X: 3 groups of rows, each row roughly a mix of its group's hidden directions:
X (79 x 10):
[[-31  17  -4 -21 -31   3  27 -11  21  39]
 [ 19 -16  15 -11   0  46 -26 -16 -37 -16]
 [-24  -9  41  10  -8 -25  22 -14 -42   5]
 [ 45  38 -28  -5  36  -3  -6   1   4   3]
 [ 19  -8  22  12 -12 -43 -10 -15 -25 -40]
 [-15  52 -11  11  34   8  25  -1   8 -23]
 [ -7  31  13 -15  28  24  48   8 -20   4]
 [  9   6   6  28  42  -3  25   8 -12 -45]
 [  3  56 -28  13  32  -6  12  10  14   4]
 [-15   8 -40 -34  -3  -5 -25 -26  24  27]
 [ -3   9 -39 -49  32  18   3  -2  10   4]
 [ 23 -32   0  20  -8  -8 -14   9 -29 -49]
 [-19   6 -26 -16 -34 -31 -41   1  19  12]
 [ 23 -45  35  34 -21  -2  -7  -1 -14   1]
 [  9 -39 -15   8 -17  -6 -26  16 -31 -38]
 [ -7   1  58  21 -10 -17  28 -16   4 -17]
 [-23  34 -17 -51  21  -3  22  -5   7  -4]
 [ 18  22 -37 -13  38   8   0 -37   6  18]
 [ 21  45 -23  25  -3 -27 -12   0   9  32]
 [  0   6  30  19  23 -12  32 -23   4 -46]
 [-33   7 -19 -49  11  29   0  11  24   4]
 [ 26 -10 -21  11 -28 -22 -48   6 -11  23]
 [ 16  -5   3 -13  29  46  31  15 -25  21]
 [ -9  -1  -8  25 -42 -30 -44   3  14   7]
 [ 20  17 -26  -7  22 -16 -10  18 -53  15]
 [  8  15  40  17  27  20  34 -22 -10 -24]
 [  7 -36  11  18 -25  -4 -14  26 -19 -44]
 [ -7  33 -18  23  31 -27  33  17  19 -11]
 [ -4 -33 -13  18   7  53   9  31  -9  -8]
 [ -6 -22 -42  -6  15 -19 -24  41   4 -23]
 [-24 -26  13  -4 -37 -35  19  -2  24  24]
 [ -2  26 -18 -30 -16 -21 -27  -5  45  15]
 [ 21 -27 -19  16   0  21 -14  41 -24 -30]
 [-11  27  -7 -16   5  22   7   3  52  34]
 [-25  25 -24 -56   8 -14   5  -9  14  -2]
 [-27 -16  21   9 -23  33  12  43  19   8]
 [-15 -37 -17   8  -3  54   3   8  23  -8]
 [ -9  27  -3 -16  42   1  33 -18  11 -36]
 [-23 -27  14 -42  23  31  -2   7  12 -27]
 [ 29   7  40  40  22 -13  14 -18  -9 -18]
 [ -2   9  45  15 -17   8  19  15  47 -12]
 [-29  31 -29 -43 -11 -21 -13   0  15   9]
 [-16   6  30 -18 -27  -2  13 -26  29  41]
 [ 35 -23   8  25  -8 -37 -41   3  -4   4]
 [-18   8  16  13 -53 -33 -22   8  -2  18]
 [-18 -36  31  26  -2  18  28 -26 -12 -21]
 [ 42 -10 -23  11  10  -8 -22  16 -28 -39]
 [-10  40   1 -12  37  20  43   3  -9  -8]
 [-15 -34  22  11 -36 -13 -10  28 -26 -24]
 [ 29 -33  14  -5  30  38  27   0 -20   2]
 [ 23 -39  45  19  -3   9  22  -4 -23  -3]
 [ 32  -4 -24  12  17  21  -7  46 -27 -13]
 [-11  43  14  17  29   6  40  -3  -3 -24]
 [ 37 -19   9  37  12 -21 -25   4 -23 -24]
 [ 26  -6 -23   3   7  26 -39   8 -40 -19]
 [ -2 -10 -28   9 -32 -15 -52   8  15  18]
 [ 22  10 -44   6  17  -7 -44  26  -9  -7]
 [  3 -13  22  47 -28 -30 -21 -10   9 -21]
 [-33  16  45  -5 -18 -24  20 -14   9  24]
 [  0 -45 -23 -15 -14   9 -34  20 -24 -18]
 [ 30   5   7  21   9  12   6  56 -24 -16]
 [ 16 -13   6 -26  41  35  37  -3 -15  -2]
 [ 23 -18  33  36  21  22  29  -2 -18 -15]
 [ 13 -22 -11  19   4  47   2  42   7 -19]
 [  5 -51   2   0 -19 -36 -33  16   7  -1]
 [ 16 -39   6  27  -5  18  -1  -2   2 -52]
 [  3  28 -15   0  48  28   9  11  -9 -34]
 [ 12  30  12  33  37   2  34  -5  -9 -27]
 [  8  23 -23  -4  36  23  14  19 -25  38]
 [-11  -1 -23 -43  21  38 -30  15   4 -10]
 [ 35   1   7  32  16 -44 -31   5  13   0]
 [-32  29  -1  -2  -1  -7  54  -3  24  13]
 [-26  28   6 -24  -5 -11   5 -23  35  40]
 [ 29  50 -10  -9  33 -19   5  -8  -5  22]
 [ 21 -21  30  42  -8 -43   8  -7  -5  -7]
 [ -4  14 -60 -11 -10  -1 -25  26  -5  13]
 [  2  23  -1  -5  48  25  40  -5  -3 -21]
 [-17 -25  32 -12 -43  14  23 -26  -8  17]
 [ -2 -12  34  29 -48 -22 -13   7 -13  14]]
one row of each group, then the others: which group is each in?
[  4 -17  30  27 -12  21  14  48  -7 -23]	(115)
[ -2   6  14  56 -21 -27 -19  -6  12 -23]	(50)
[-20 -17   1 -38  18  48   1   4  -7 -28]	(70)

[-15 -10   6 -15 -39 -32 -27 -21  32 -16]	(115)
[-20  -8  31  11  -1  17  29 -39  37  -3]	(115)
[ 33  12 -21  13  45  21  14   5 -32   2]	(115)
[ -9   4  52  -4  14  15  36 -27  14  -6]	(70)
[-31   1  26 -30 -20  15  28 -21  24  25]	(70)
[-28  27  28 -10  -8   1  20  -4  38  36]	(115)
